Rotation paths and how fast each direction turns (degrees each step)
Each turn is a multiple of 5 degrees from 10 to 175, or 0.
Each row of a path follows its step; steps can be skipped.

step 1: [  1.8   8.5  25.3 -16.2   7.9  -1.2   8.0   3.2   8.6 -10.4   4.9  10.1
   7.3  -2.2   3.7  28.3   1.9   3.0   1.5  -4.6   2.3  10.0  19.4  18.5
  -5.2   6.7   1.6   5.9 -12.8   8.1]
step 2: [-18.0  -0.2   0.4   4.3  16.2  -5.9   5.0 -17.6   0.6   8.3   2.9  15.7
 -20.6  -1.0 -13.7  18.3 -13.8 -12.8  -5.6 -10.6   6.4  19.4  -2.2   8.3
   9.8   3.9  -1.7  -2.9  10.6   7.9]
step 3: [  4.6  -0.7  11.8   2.8   3.7   2.4  -2.2   9.4 -11.5  13.0  -9.6  36.9
  13.8   6.5  -0.8  -5.2 -11.0  -6.3  10.6  -7.8  -3.1   2.6 -14.8  16.6
   7.8  -8.7  -9.3 -14.3  -1.9   3.9]
step 4: [ -6.7 -14.8  14.4 -12.2   0.7  15.9   9.5   9.9  20.1  -9.7  -4.4  12.4
  -4.9   9.5  14.5  -2.0 -23.4   1.1  11.6 -15.1  -1.0  -4.0   7.2   3.3
  -7.6  12.3   6.9  -9.7  10.9  -2.1]
step 5: [  3.9  -6.6   2.2   5.2 -11.7  -2.6  -3.6  -5.9  -3.2  18.1  -1.0   9.0
  -9.5  -1.7  -6.3  20.5  -5.2  -5.3  23.6   0.0  21.0   1.2   6.3   9.1
 -23.1  15.8  14.0  -1.9   4.8   8.0]
step 6: [ -6.7   0.3   3.5  -9.1   6.3   0.6  12.8   0.1   1.1  17.4   1.2  21.9
  23.3  -1.4  15.2   6.3  -2.3 -12.4 -12.7  21.3  14.7  11.3  -0.7   7.0
  -0.2  13.4   3.4   3.1   6.7  10.7]
step 7: [ -5.9   7.1  -7.6  -2.4  -0.2   9.5  11.4 -15.9   2.1  29.5  11.1   8.6
 -11.2  13.5  18.5  -8.4 -12.3  -1.7   2.0 -10.7  -7.7  -2.7   5.5  13.7
   8.9   5.6  -8.0  -6.7  16.6  -7.1]
step 8: [  9.3   4.1   4.1  14.5 -12.5  -6.2   9.2   5.6  11.4   9.1  -8.8  17.6
   7.9  -6.2   1.5  -1.3 -12.9  -3.1  21.2  -1.1   1.2 -25.1  -2.0  16.1
  -0.2   1.0   1.2  21.2   9.2 -12.7]
step 9: [  5.1   6.5  15.2 -19.5  13.9 -13.1  20.9   6.8   2.4  12.5 -11.9 -10.1
   1.4   0.7   3.1   3.2 -17.7  -3.4  -1.0   5.0   9.2  -5.5  12.0  -6.9
 -18.4   1.1  13.6   4.2  17.0  -6.0]
step 10: [  8.6  -5.9   7.3 -10.7  -7.6  -2.6   4.9 -14.2  -9.7  22.5  13.3  -8.3
  -6.7  19.6  -9.0  -2.7  -6.3  -5.5  -8.2   0.5  21.2  -2.7 -10.0  18.1
   3.9  -1.3   9.3  17.4   3.7  11.5]
step 11: [  0.4 -17.5  -2.2  -2.6  -5.5   1.3   5.6 -14.8  11.7  12.1 -20.2  -2.9
  18.8   7.7   5.5  -3.5  -6.8 -19.3  -1.8  15.5 -11.9   4.4 -15.6  12.1
   6.6 -10.8  -6.7   8.9  12.5 -10.8]
step 13: [ 11.6 -11.2   3.0  11.9   0.3  11.4   9.8  -6.2   5.6   3.5 -14.3 -11.9
  -1.0 -11.0 -18.6  -7.7 -10.6   2.9   1.4   8.5  29.1 -14.2   7.2  -5.7
   4.8  10.1  -5.9  17.6   9.2   8.5]
Directions:
[ -4.6   8.0  -4.7  -1.6  -4.1   3.7  -2.0   1.3  -4.1  -2.1  -3.5  -0.7
  -0.8   8.2   3.2  -0.9  -8.0  -1.3   0.9   4.1  -4.5   0.6 -10.5   2.3
   4.9   3.6  -5.8  -0.9  -2.2  -1.6]	90
[ 9.1 -0.1  5.5 -5.0  0.2  9.3  2.3  7.5 -5.5  1.7  4.5 -0.1 -3.1  0.8
 -1.1 -4.7  1.7  0.1 -2.8  3.5 -2.7 -0.6  3.2 -1.3  4.4  2.2 -5.0 -1.3
  5.5  7.8]	115
[ 4.1  0.7  2.4  4.6  6.0 -3.8 -9.0  1.9 -4.1 -4.2 -6.9  0.5  4.2  4.0
  6.5 -3.8  0.1 -9.6 -3.1  2.8 -1.1 -0.7  8.2  4.2 -0.8  2.5  1.4  0.3
 -0.5 -0.6]	135
[-1.0  1.3  4.2 -4.4 -3.1 -2.5  2.9 -8.2 -5.4 -1.3  0.7  1.7 -6.7 -1.4
  6.3  1.6  7.9 -5.9 -3.0  5.3  5.3 10.3 -3.1  0.6  2.3 -2.2  0.7  3.5
 -1.0  1.0]	85
[ 0.8 -0.5  1.3 -4.3  4.4  4.3 -6.6 -6.4 -3.3  7.2 -4.5  3.6 -6.7  1.4
 -3.0  1.2 -1.4  5.7  0.2  6.8 -4.3 -0.1  4.5 -3.3 -6.4 -3.5 -2.6 -1.6
 -2.0 -8.2]	160
[-2.9  1.0  6.3  0.3 -2.7 -2.1  0.3  9.1 -2.6 -0.7 -7.1  3.4 -7.3  2.8
 -0.3 -8.8 -1.4  0.7 -0.2 -6.2  7.9 -2.3 -3.1 -6.3 -2.5 -5.1  2.7  1.3
  0.3 -3.0]	70
[  0.7 -14.3   0.6   0.3   3.6   2.5   2.3  -3.4  -3.1  -5.0  -2.7  -1.0
   2.2   4.1  -4.3  -6.1  -2.6  -0.7   7.4   0.9   0.8   7.1  -4.7  -0.1
  -3.3   2.1   0.1  -4.6  -3.6   3.6]	45
[-5.0  3.8 -3.7 -7.8 -3.6 -1.8 -4.0 -1.0 -3.2  2.2  1.0  0.5  3.9 -7.2
 -7.2 -6.4 -8.4 -4.1  1.2 -0.2  1.3  5.1  7.7 -2.7  2.2 -0.3  2.1  3.3
 -3.3  4.8]	95

step 0: [  2.8 -14.2   9.0 -20.8  -8.7  17.5  11.8  -8.0  11.2  11.6   0.6 -11.8
  -7.1  12.0  10.9  18.1   0.3   1.9   3.6  22.3   7.6   0.5 -19.0  12.6
  18.0   6.2   6.0  -1.7 -20.0   9.6]
step 1: [  0.5   8.1  17.1  14.3   4.9   4.0 -26.9  -8.7   4.3 -10.8  23.6  14.7
  14.3 -10.8  -5.4   9.5  19.8   4.9   3.6   9.2  -8.4 -11.8  -7.4   1.2
   9.8 -10.7   5.9  15.2   6.8 -17.5]
step 2: [  3.6  -3.2  -3.9   9.4  -4.2  13.9   7.6 -13.8 -14.5  16.0 -10.2  11.3
 -16.1 -15.2   9.2   0.7   6.8 -17.4 -13.3  -3.2 -12.8  15.9   0.6  20.1
  14.5  -9.0 -22.0   0.9  -2.5  19.1]
step 3: [  1.9  18.2 -23.8  15.5   7.0 -18.1 -17.5   1.7  10.5 -16.4   6.8  -8.3
  -5.4  -9.0  -8.0   6.9   6.2  -7.4   3.1  -2.3   5.3  13.5  16.5  -1.1
  -1.9   9.6  22.4  10.5  17.0  14.3]
step 4: [-11.5 -14.5  -7.3   0.0  -7.7   6.4   9.6  -0.2  12.8  -4.2 -36.3   8.6
 -12.6 -14.3  -4.2  -1.3 -13.4   2.8  -0.2  10.9  15.0  -7.5  10.2   8.8
 -22.4  -2.2 -17.2 -13.4   8.5  -2.3]
step 5: [-13.0  26.2   0.5 -21.0  -8.4  -0.6   0.1  25.9  -1.2   3.7  10.9   6.0
  -6.4   0.6   8.5  -9.0  -0.6   0.0  14.3 -18.4   8.8   4.6 -10.6 -18.7
 -13.2  -3.6  17.6   2.6  14.9  -7.9]
step 6: [ -0.3 -14.9  24.7  -5.1   1.2 -20.5  11.4 -10.9   3.2  17.7  -5.1   2.2
  -0.9  15.3   7.8   0.0 -23.1   6.0   3.1   0.0 -12.3 -20.5  -4.8  -5.6
  -9.0  15.6 -19.8   8.3   4.6  14.1]
step 7: [  9.6  20.0   3.3 -13.3  30.4   7.1   0.7  -0.2  14.1 -15.3   3.7  -2.1
  10.7  18.6  -0.3  -5.1  -3.9 -12.4  -2.0 -17.8 -11.1   0.3   0.6  -7.2
   9.0 -14.0   4.3   6.2 -19.8 -18.4]
step 10: [  3.8 -22.3  15.9  25.0 -16.3  -4.7 -15.0   0.5   3.8  -2.4  -1.4  11.9
   4.9 -25.2  -3.4  -8.1   4.6  -2.0 -19.9   9.1   1.1  -4.7 -14.5  -4.4
   8.1 -19.2  -0.5  -5.8  17.1   1.7]
step 11: [  4.5  23.3  -8.4   4.2   5.8   6.6  12.1  -4.7 -13.1 -12.4   8.0  27.3
 -10.4   1.1  21.7  -0.1   8.5  -5.5   1.0  -2.5   8.5  21.8  -1.3   3.1
   0.3   4.5  -1.9 -15.6   1.5  27.5]
step 12: [  4.0   1.9   3.9  15.8  -0.9 -11.8  -5.9  11.1  32.8   9.6 -14.8   1.3
  -8.7   3.9 -27.2   2.6  10.4   3.0  -2.0   8.0  -8.2  -2.3   3.5  -0.9
 -18.2  16.9  13.2   2.7   8.1  20.7]
step 13: [ -0.5  17.3  -4.7 -17.5   2.2  26.3  10.7  -8.9  -0.7  -8.4 -16.8  13.1
  -1.0  -2.6   8.5  -1.5   0.4  16.0   6.7 -13.0  -2.1  -6.2  19.5   9.5
 -22.3   8.8  -7.3  -1.8   9.2 -22.8]
Directions:
[  3.3  -0.1  -1.6  -0.4  -3.3  -1.8   2.1  -7.3  -1.8   2.0  -1.4   5.6
   0.5  -1.2   4.6  10.0  -2.2  -0.5  -0.4   0.0   3.6   5.5   1.7  -3.4
  -6.7   2.3 -10.4  -1.9  -8.2  -4.2]	160
[-0.9  2.9 -3.8 -3.3  0.5 -1.7  1.4  4.9 -7.3  4.9 -2.6 -5.2  4.0  2.5
 -2.8  7.3  4.8  2.3  5.1  0.2 -4.6  5.9 -5.4 -3.7  1.3 -1.5 -5.8 -0.4
  5.8  8.7]	120
[-3.4 -3.6  8.5  2.3  6.2 -3.3 -5.5  1.5 -7.2 -1.1  4.2  5.8 -4.3  4.7
  4.8  1.7  1.3 -9.0 -4.7 -3.8 -2.8 -0.4 -7.1  1.2 -2.0  1.9 -2.9  0.3
  3.2  0.5]	80
[-2.3  8.4  5.1  0.5  7.2 -4.7 -1.4  4.4 -0.3 -1.8  5.0 -0.3 -1.1 -3.9
 -1.0 -2.1  1.5  4.4 -0.9  7.0  1.2  8.0  5.0 -6.1  4.1  4.7 -2.8  0.9
  1.9 -7.8]	175
[-2.8  4.6 -0.3 -2.5 -3.0 -9.2  5.5  3.3 -1.6  1.3 -6.9 -1.6 -2.2  7.5
 -1.3 -3.4 -5.0 -5.6  5.1 -4.3  2.9 -3.9  4.1  0.6 -2.6 -0.7 -3.0  5.8
  4.3 -7.0]	40
[-4.1 -1.3 -1.0 -0.2 -2.2 -8.0  3.3 -4.3 -1.6  4.2  7.2 -4.1 -3.8  2.4
  6.0  0.9  0.4  0.0  3.3  3.7  2.1  1.5  2.9  1.2 -0.6  8.9  8.3  4.1
 -4.1  8.5]	125
[ -4.4  -1.3   7.5   3.4  -1.2   5.4  -0.1   0.7  -1.3   6.1 -13.0  -3.6
   3.3  -1.1   5.6  -2.1  -2.2  -1.3  -4.9   3.7   2.7  -1.5   3.0  -0.4
   5.9   6.9  -3.6  -0.7  -0.4   3.7]	170
[ -0.1  -2.0   8.1  -2.4   8.2   0.6   5.3   2.0  -2.9   0.6  -0.9  -3.6
  -0.2  -4.8  -4.1   4.9  -6.1   7.8   2.1 -10.7   2.7  -2.1  -3.2  -0.4
  -0.8   1.6   3.5   2.8  -6.0  -0.4]	45

step 0: [-15.3  11.7 -16.7  10.1  22.9  -7.4   7.8   4.1   0.0   0.6  20.7  11.3
  -1.4  -6.0  -4.6   5.0   5.2  -0.1  17.0   8.5  -7.5  -3.9  -9.6   2.9
  -5.6  -5.1   5.1 -14.6  13.4  -0.2]
step 1: [  4.9  -3.9  10.9   2.4  -4.3  -7.4  22.0  -0.5 -14.4   8.8   0.9   1.1
  20.5   3.7  -5.9  -3.8   3.1   7.6   4.8   9.9 -14.5  -0.9 -13.1   1.1
   0.5  -6.7   6.5 -12.2 -14.4  24.6]
step 2: [-15.1 -22.1   1.5  25.0   3.2   6.9 -11.6   2.7  -9.6   7.2  -0.2  -2.6
  -1.8   2.6   5.5   2.3  20.3   1.5 -11.4  -7.4  -7.2  -1.1  -1.2  12.3
 -12.3 -12.5  -0.1 -14.7   5.9   5.1]
step 3: [ -5.1 -17.0  16.6   6.4   3.5   1.7   5.2   2.9  17.4   2.3  -1.4  16.2
  12.4  -9.9  -4.0   7.6  -4.0  -5.6  20.7  -0.4 -27.0  -0.9   2.0  -2.7
  -2.1   1.2 -13.4  -4.8  10.5  -3.3]
step 4: [-11.6  12.3  -3.0  11.1   6.8   1.9   0.7  -7.0   2.5  19.0   4.0  -8.9
   2.5 -18.1   2.1  16.3   7.4   5.3  13.5  11.2  -4.3  -4.0 -28.8   5.1
  -2.9  -4.1  11.7   1.8   7.5   5.5]
step 5: [ -9.9  -6.5  14.6   6.7  -3.6 -15.1   5.2   5.6  -9.2   2.7   9.8   0.4
   4.6  10.6   2.7  -6.1  -1.3  18.7  10.6   3.8  -0.4   9.6  -6.1   3.0
   8.7 -16.9 -14.3  -2.4   8.9  27.7]
step 6: [ -8.8 -26.7  12.0  22.7 -10.8   9.2   1.0  -2.3  12.4  -3.5   6.7  -7.2
   5.1   9.4  -3.3   1.6   3.7   4.7  -1.9  -7.5  -6.2  -2.4 -17.4  19.6
 -11.0   0.9   7.2   5.0  -6.2  -5.4]
step 8: [-14.1   2.9   8.1   0.1   0.2 -11.8  13.7 -11.4  -2.4   1.0  19.1  -3.8
   4.2  -6.6  -2.7  -2.9   2.6  -1.8   4.1  22.5  -1.7  -7.2 -24.4   6.8
  -0.4  14.8  -1.7   5.6  20.5   0.3]
step 9: [ -6.2  -5.3   3.7  11.1  -2.5   0.9   7.0 -18.5  -7.3   6.6 -13.9  -2.2
  -4.3  29.8  -3.3  -5.6   1.5  14.1   5.7  15.3  -0.4   4.3 -14.5   2.7
   6.3 -18.7  -6.6  -2.0  -4.3   9.2]
step 10: [ -3.5 -19.9  -2.5  31.7 -15.9  -9.7   6.0   3.0   6.7  -9.1   7.4  -5.6
   0.9   4.4   3.1 -13.9  -6.0  -5.9  -6.9  -4.9  -5.7  -3.1  -5.9   2.7
  -4.4  -8.2  -1.2 -12.3  16.1 -15.1]
step 11: [ -1.2  -4.2  -2.5   4.0   3.1  12.6  -7.8 -12.5  -1.7   8.2   8.6  13.9
  23.5   9.1  -1.5   0.4   0.9   2.3  15.7   7.2 -18.1  -7.0 -14.0 -13.6
   8.3   4.6  -1.5  -0.8   4.3 -22.7]
step 12: [-12.7  11.0 -14.6  16.8   9.4 -11.2   9.0 -15.7 -16.7  -0.2   9.6   3.8
  -3.4  -1.8  -2.5   0.0 -11.8   1.3  -2.4  16.3 -13.2  -8.7  -6.3  -0.6
  -8.0  -1.8   8.2   1.8  16.4  14.2]
Directions:
[  1.8   1.3  -8.0  -0.8   3.8   0.2   0.4   1.7  -5.9   0.6  -0.1   6.3
   5.3  -3.1  -6.6  -2.0   2.2  -5.4  -3.0   1.0  -4.7  -1.8   5.4  -4.1
  -6.4  -4.3   4.1 -10.1  -4.3   1.2]	25
[  5.2  -0.4   5.4   0.9  -8.6  -3.7   6.3  -1.3  -2.2  -3.2  -2.8   1.3
  -0.7  -5.5  -2.4   1.7 -10.6   2.9  -3.9   0.0  -8.1  -5.9   4.1  -3.4
   1.6   0.3  -1.9   1.8   1.1   5.9]	170
[  4.0  -2.3   7.9  -3.5  -5.2  -1.1  -2.4  -8.3   0.7  -0.6   1.9   0.6
   3.4   1.5  -4.0   5.8   3.5  -5.7   4.0   2.6  -0.8  -1.5  -4.8  -0.6
   0.5   0.9   7.4   1.9 -11.4  -2.7]	145
[-0.4 -2.2  7.1 -2.2  3.0 -0.2  5.9 -2.0 -0.4  2.6 -9.7 -0.9 -6.2 -0.8
  3.1 -0.2  8.4 -5.4 -4.6  7.0 -1.3 -2.8  1.7  1.8  0.8  5.9 -4.4 -7.4
  1.6 -1.6]	60
[-10.1  -1.1   6.1  -3.0   0.1   4.0 -10.1  -2.9  -5.9  -4.0   4.4   1.5
   1.6   0.7  -6.1  -0.7   2.8   4.5  -6.6   3.3   0.9  -2.1   2.6  -4.6
  -0.4   3.1  -5.3   1.8   1.4   3.2]	115
[ 3.0  9.4  0.8 -3.2 -2.4 -2.7 -3.1  3.9  5.6  1.6  4.2 -5.7  0.6  7.5
  1.6  4.9  0.9 -0.2 -7.1  3.9 -9.4  5.0  2.2  1.1 -6.1 -1.1 -4.0  0.0
 -1.0 -2.1]	0
